In the data rows, the value 128 means zero.
Every row has a hidden score. How much higher is the second row's score than the first row's in each pair? 20 means about the same, 40 much higher and 0 much lower. The score is a weighted sum of the row's numbers plus the product of two more (or one squared), each taken from its middle value.
[117 140 196 103 169 151 161 118 172 183]
[127 118 118 154 124 149 140 123 156 121] >> 19
[121 114 130 136 142 117 129 123 123 134]
[237 163 119  49 162 185 194 102 158  56] >> 26
[123 108 115 135 136 105 124 124 134 125]
[132 110 135 130 128 120 116 124 107 149] >> 18
[197 222 160 140  31 117  85 206  90  68]
[120 124  99 155 129 106 147 102 134 122] >> 25
[139 100 132 128 129 121 108  89 122 136]
[113 120 153 133 151 113 136 119 140 137] >> 19
[121 125 110 142 146 111 151  95 143 131]
[151  98 112 141 133 125 124 122 135 146] >> 20
[ 80 226 146 229   8 187 129 237 167 104]
[118 134 137 147 119 136 139 136 138 131] >> 21
[127 114 138 130 141 122 133 121 126 137]
[130 134 147 107 194 110 104 110 163 166] >> 19
[147 136 107  88  93 204  70  91 153  61]
[126 120 129 137 147 116 126 118 120 134] >> 8
[136 112 174 133 147 116 144 122 125 127]
[213 120 130 133 126 113 161 167 138 117] >> 17
[161 217 130 134  14 111  92 157  80  66]
[123 115 135 136 140 121 126 124 126 133] >> 21
[120 120 142 131 149 105 129 117 130 131]
[ 89  93 123  84 133 145  87 158  94 174] >> 18
[224 124 129 135 127 127 158 167 129 116]
[120 137 143 131 145 130 147 118  98 158] >> 17
[129 119 144 132 124 109 108 137  96 155]
[ 90 138 137 161 122 144 168 142 165 132] >> 21
[122 118 145 122 134 152 142 111 146 119]
[120 111 132 137 146 109 124 132 133 133] >> 21
[123 118 141 138 144 120 128 118 126 138]
[ 90 120  71 102 139 162 120  93 151  86] >> 28
[132 141 147 149 119 117 120 123 113 132]
[101 115 135 130 145 114 116 118 120 114] >> 22
[145 110 132 138 134 118 137 129 129 128]
[155 200 154 151  46  86  76 190  62  93] >> 17
[121 227 155 116  48 121  31 188  54  68]
[167 200 202 178  47  62  50 217  34 126] >> 25
[108  92 112 110 146 114 122 127 111 160]
[216 135  77 106 109 139 147  99 169  74] >> 32
[124 120 129 124 129 119 116 122  87 164]
[130 138  98 150 143 102 173  71 148 126] >> 25
[121 113 136 139 139 118 125 122 124 133]
[123 115 100  99 159 143 123 126 135  98] >> 21
[180 112 156  63 161 161 133 123 137 110]
[ 95 115 124 155 127 126 134 155 118 141] >> 20
[148 132 141 131 132 103 118 111 147 150]
[123 144 147 141 124  99 123 126 121 139] >> 19
[ 74 180 132 211  55 219 141 183 191 113]
[117 122 157 128 145 109 128 127 128 133] >> 23
[118 111 128 136 141 120 128 119 120 133]
[118 166 110  46 123 179 122  77 129  90] >> 25
[118 122 134 129 140 125 116 127 122 122]
[122 113 105 135 132 134 129 106 119 124] >> 21
[119 110 131 137 143 118 125 125 121 133]
[105 137 132 134 131 108 161  96 137 152] >> 19
[ 85 139 122 163 111 174 145 161 150 128]
[130  74 113 112 133  94 117 131  94 184] >> 23
[ 61 163 148 173 123 189 161 152 171 132]
[124 127 129 154 135  97 158  95 144 127] >> 23
[123 111 134 132 142 121 124 119 125 135]
[116 105 122 122 147 112 123 126 112 145] >> 19
[126  92 126  98 133 134  81  92 126 125]
[132 133 113 141 137 106 170  84 127 140] >> 17
[105 125 175 122 146 150 185 135 170 137]
[119 112 132 136 142 121 127 126 120 138] >> 16
[110 110  84  91 122 160 105  81 149  83]
[175 221 198 144  31 103  40 232  20  76] >> 7
[101 119 109 105 135 138 139  88 153 144]
[134  94 140 120 151 132 113 119 124 120] >> 21
[147 215 138 131   9 128  41 171  42 121]
[144 133 206  99 152 153 107 159 149 135] >> 29
[128 106 132 132 151 108 132 121 108 126]
[135 119 146 135 137  98 178 111  91 189] >> 18
[153 191 185 139  71 114  44 192  62 102]
[120 107 135 146 142 111 113 122 115 139] >> 23
[118 118 135 132 131 127 115 130 108 151]
[131 136 155 127 146  96 132 121 143 148] >> 22
[ 19 227  96 228  48 255 207 214 247 120]
[124 161 180 156  96  87 113 163 108 135] >> 28
[206 118 133  30 160 170  53 171  63  86]
[118 110  83 136 141 110 141 111 127 143] >> 22
[117 145 115 145 140 120 144 111 137 130]
[124 114 132 139 145 117 122 121 124 136] >> 21
[117 116 131 141 144 122 138 115 133 134]
[113 129 149 138 126 105 135 129 123 139] >> 21
[112 104 127 133 148 111 143 127 119 128]
[129 109 123 141 136 125 126 125 126 129] >> 20
[131 179 142  94 114 145  43 193  64  83]
[132  86 126 103 136 109 109 127  76 192] >> 22
[148 119 127 132 139 124 122 117 126 111]
[147  95 124 143 136 106 145 136 150 141] >> 21
[121 109 133 137 141 117 127 123 128 135]
[112 114 122 135 138 117 121 118 109 146] >> 18
[116 120 138 137 143 115 130 115 134 136]
[119 111 139 139 147 114 134 119 120 127] >> 20
[137 103 121 145 126 100 133 132 145 123]
[105 110 131 105 167 149 140 139 132 115] >> 17
[141 116 103 119 160 131 125 134 113 120]
[163 182 170 120  49  69  37 233  18 190] >> 19
[123 115 125 138 129 129 130 115 135 129]
[128 118 137 128 135 115 140 117 108 157] >> 18
[ 79 113 129 158 115 159 200 138 186 134]
[ 79 136 119 154 117 147 140 151 154 135] >> 16
[138 120 127 147 142 130 123 127 133 119]
[125  81 111 127 132  97 120 129 113 163] >> 21
[120 112 134 135 143 116 127 121 124 136]
[183 125 146  64 171 167 141 114 140 102] >> 19
[157  87  58 101  98  95 133 108 163 124]
[134  98  99  90 186 148 146 134 138 101] >> 14
[162 116 126 143 125 113 149 129 127 112]
[118  98 147 132 124 150 144 130 148 119] >> 22
[116  99 115 135 137 108 125 115 151 130]
[131  58 104 141 145  75 133 143 161 166] >> 24
[158 151 168 158  84 141  81 190  93 123]
[148 106 121  92 126 122  99 125  96 170] >> 19
[113 108 123 123 148 114 132 118 122 133]
[162 127 195 129 148 108 146 106 173 150] >> 24
[135 120 138 129 142 115 128 118 129 134]
[127 113 138 135 127 185 118 147 122 133] >> 18
[109  92 142 141 143 119 132 104 110 146]
[131 142 128 149 120 104 141 111 131 131] >> 19
[105 108 122 139 145 121 140 127 123 145]
[127 101 115 135 127 106 130 122 124 135] >> 22
